In the data rows, the value 128 means zero.
Some points, one per row:
[130 159 134 125  90 127 138 151 109 140 129 136 126 109 101 125]
[137  70  69 150 114 144 126 115 127  97 112 162 139  88 131 158]
[101 173 158  95 134  99 189 167  84  78 128 118 127 165 116  95]
[117 138 100 113 132  92 137 135 130 121 140 167 148 179 164 131]
[128 174 138  88 108  77 127 149 106  88 162 107 125 183 129 100]
[132 123 164 133 129 137 139  97 117 135 199 131 127 136  81 120]
[152 108  29 148 165 114  80  66 152 130 115 162 117  65 162 128]
[ 96 133 186  91  92 129 154 166 125  94 164 121 128 185 124  72]
[182  19 107  99 162 184 137  96 132 195 154 121 102  93 105 203]
[112 178 145 126 135  92 140 113 123  87 104  98 121 154 167  77]
[125 138 209 173 174  86  93 128 169 130 148  76  94 129 118  72]
[105 132 142 101 116 110 139 115 108 133 169 142 215 132 107 117]
[190  80 126 129  90 148 168 136 129 119 173 153 150  85 102 112]
[ 59 132 213 209 173 178 200 162 127  93  88 136 119 144 122  73]
[128 104 102 127 114 111  73 113 140 118 128 172 116  92 104 179]
[115 168 159 146 113 145 160 152 123  13  78 148 131 138 137  42]
[150  86 102 156 128 146  92  96 164 173 115 127  78  71 157 205]
[128 138 145 154 140 170 186 127 121  84 161 145 141 141  83  75]
[174 116 132  95 118 144 111 100 205 166 136 123 137 142 140  66]
[105 134  96 136 127 140 102 144 134  93 101 118 119 129 109 165]
[155 201 160 114 117  66 141 110 118  80 141 116 157 160 125  67]
[116 125 130 155 130 110 144 178 120  42 117 137 121 107 189 130]
[127 124 113 161 157 136  83 118 127 177  99 122  99 101 131 123]
[116  81 147 138 101 176 155 157 113 141 140 125 123 133 100 127]
[145 104  63 119 162 140  86  86 161 193  87 154 128 126 135 219]
[154  85 107 159 140 124 110 119 112 177 129 131 129  81 123 162]
[124  70 131 146 166 175 157 159 122 110 151  79 127  96 130 166]
[184 103  96 174 186 146  99 155 131 109  63 170 111  72 131 161]
[142 135 150 150 130 137 156 119  92  84 150 120 100 137 139  64]
[158  73  79 127 166 137  84  60 150 183 113 116 107  63 136 207]
[136 173 182 129  62 141 175 155 139 140 198 130 178 215 119  70]
[125 139 140  94 103  98 145  98 156 127 155 102 118 147 133 111]
Here are 39 more points, each followed by its number:
[ 83 170 112  86 105 111 123 138 119  84  80 120 172 140 204  92] 0
[133  96 103 101 162 120 103  95 130 114 143 107 132  86 150 138] 1
[164  83 119 175 131 125 110 107 124  93 167 163 118 124 102  92] 2
[113 193 124  52 121  64 138 165 117  60  92  98 163 151 205  86] 3
[157  57  99 177 152 146 135 147 137 154  92 139 116 166 138 165] 4
[135 157 207 138 145 132 157 112 101 118 117 106 162 165 146  84] 5
[112 125 129 149 133 152 193 144 114 128 146 143 158  85 116 131] 6
[115 199 176  58 108  98 102 147 127  60 169 140 110 176 144 100] 7
[100 175 123  81 119 131 136 108 113 141 141 136  97 188 150 100] 8
[ 78 161 154 160 175 153 195 177 116  74  79 160 120  96 192 123] 9
[114 157 120 166 153 165 151 114 127 119 147  94  82 170 131  93] 10
[114 198 127  54  64  44 141 123 124 123 124 102 137 190 139  45] 11
[153 112 131 163 146 154 110 117 142 109  66 116  83 106  81 137] 12
[135 126 101 168 217 107 103 114 151 178 131 139 101 103 123 135] 13
[112 155 190 101  97 116 125 156 138 148 153  72 137 187  84  75] 14
[101 123 194 136 157  93  95 126 127  97 130 146 116 176 156 149] 15
[130 120 145 201 220 163 142 186 142 131  73 127  83 136 160 142] 16
[118 150  99 115  96 149 123 115 103 166 140 117 182 190 117  34] 17
[202  69  41  91 147 113  64 133 120 208 102 136 193 119  92 137] 18
[ 81 137 190 151 134 121 174 156  49  77 120 120 126 173 136 128] 19
[ 88 131 156  92  96 112 142 154 138 116 174 122 205 207 144  68] 20
[146 117 140 152 129 119 174  81 134 129 143  66  73 134 105 164] 21
[ 95 198 130 145  85 112 151 118 119 107 139 142 143 154 140 110] 22
[182 108 123 111  80 129  50 110 161 211 195 135 152 100  89 148] 23
[108 120 160 137 106 118 124 127 117 123 132 130 140  96 104  77] 24
[129 114 166 159 130 115 179 140  96 116 123 149 142 135 188  93] 25
[125  83  97 147 126 106 113 178  83 111  87  89 117 146 146 102] 26
[164  74  41  82 160 111  63 102 188 231 140 116 165  90  83 195] 27
[123 121 183 127  60  95 101 114 118 130 120  97 125 170 111  76] 28
[164 117 140 167 157  87  42  78 138 167 178  97 153 128 101 121] 29
[151  90 112 167 143 121 140 143  81  94 101 124 121 105 174 184] 30
[119 159 183  58 106  69 101 110 129 104 140 128 144 169 118  91] 31
[138  96 112 164 111 128 155 116 136 138  92  77 116  93 130 149] 32
[137  92  61 154 158 160  88 143 140 190 193 103 136  82 122 197] 33
[174  62  54 163 109 173  83  89 186 244  91 103 138  57  92 191] 34
[184  61  25  82 140 129  48 112 189 214  94 102 142  61  96 220] 35
[182 137 176  58 119  60 129  93 119 130 115 143 161 154 103 107] 36
[151  86  21 143 145 101  68  75 117 179 101 142 130 100 109 177] 37
[127  98 103 116 141 157  88 111  96 109 116  87 131 111 159 161] 38
Which of these numbered points is nearest to each point below, looking only along the 5 directions in which the first points spread most? Its number follows each.
[137  96  91 124 160 169 133 168 110 135  49 171 109 141 155 139] > 30
[124 153 194 153 149 134 140 180 147 128 177 146 100 162 128 130] > 10
[139  60 173 193 115 186 209 129 104  75 109 125  97 128 127 140] > 6
[ 72 152 134 115 115 108 113 125 123 117 124 135 139  73 162  86] > 26
[148 104  86 127 168 126 136 139  96  83 110 162  99  79 147 158] > 30
[151 119 140 108 129 113  61  72 170 161 161  65 119 156 101 150] > 29
[175  83  67 112  97 128  78  52 181 235 137  87 123  80 126 189] > 27
[100  89 128 127 124 165 196 119  67 129  89 133 129 157 186 141] > 6
[ 75 140 172 153 168  96 192 130  81 106  90 142 135 162 121 146] > 19
[123 147 158 111 115 160 151 127 173 120 156  95 112 163  81 170] > 21
[129 121 154 116  82 105 137  94 151  83 145 131 145 175 127  59] > 17
[105 150 168 207 129 177 200 132  78  83  70 124 102 115 175 162] > 9
[ 89 189 114 136 101  99 192  98 135  80 192 125 152 139 133  88] > 22
[153 101 121  63 176  84 138 114 160 174 112 141 158 127 153 111] > 1
[140 181 171 118 109 111  95  74 163 123 153 158 163 171 126  77] > 36
[114  98 175 178 157 116 182 119  45  45 103 172  96 131 142 142] > 9
[152 127  93 127 152 156  84 119 141 165 109 121 122  86 165 164] > 1
[169 124 101 105 174 104  93  88 107 142  84 124 111  69 139 140] > 1
[122 126 137 221 215 146 149 145  55  49  67 144 106 115 155 145] > 9
[120 171 143 100 162  87 105 126 133 116 126 107 150 128 147 141] > 15
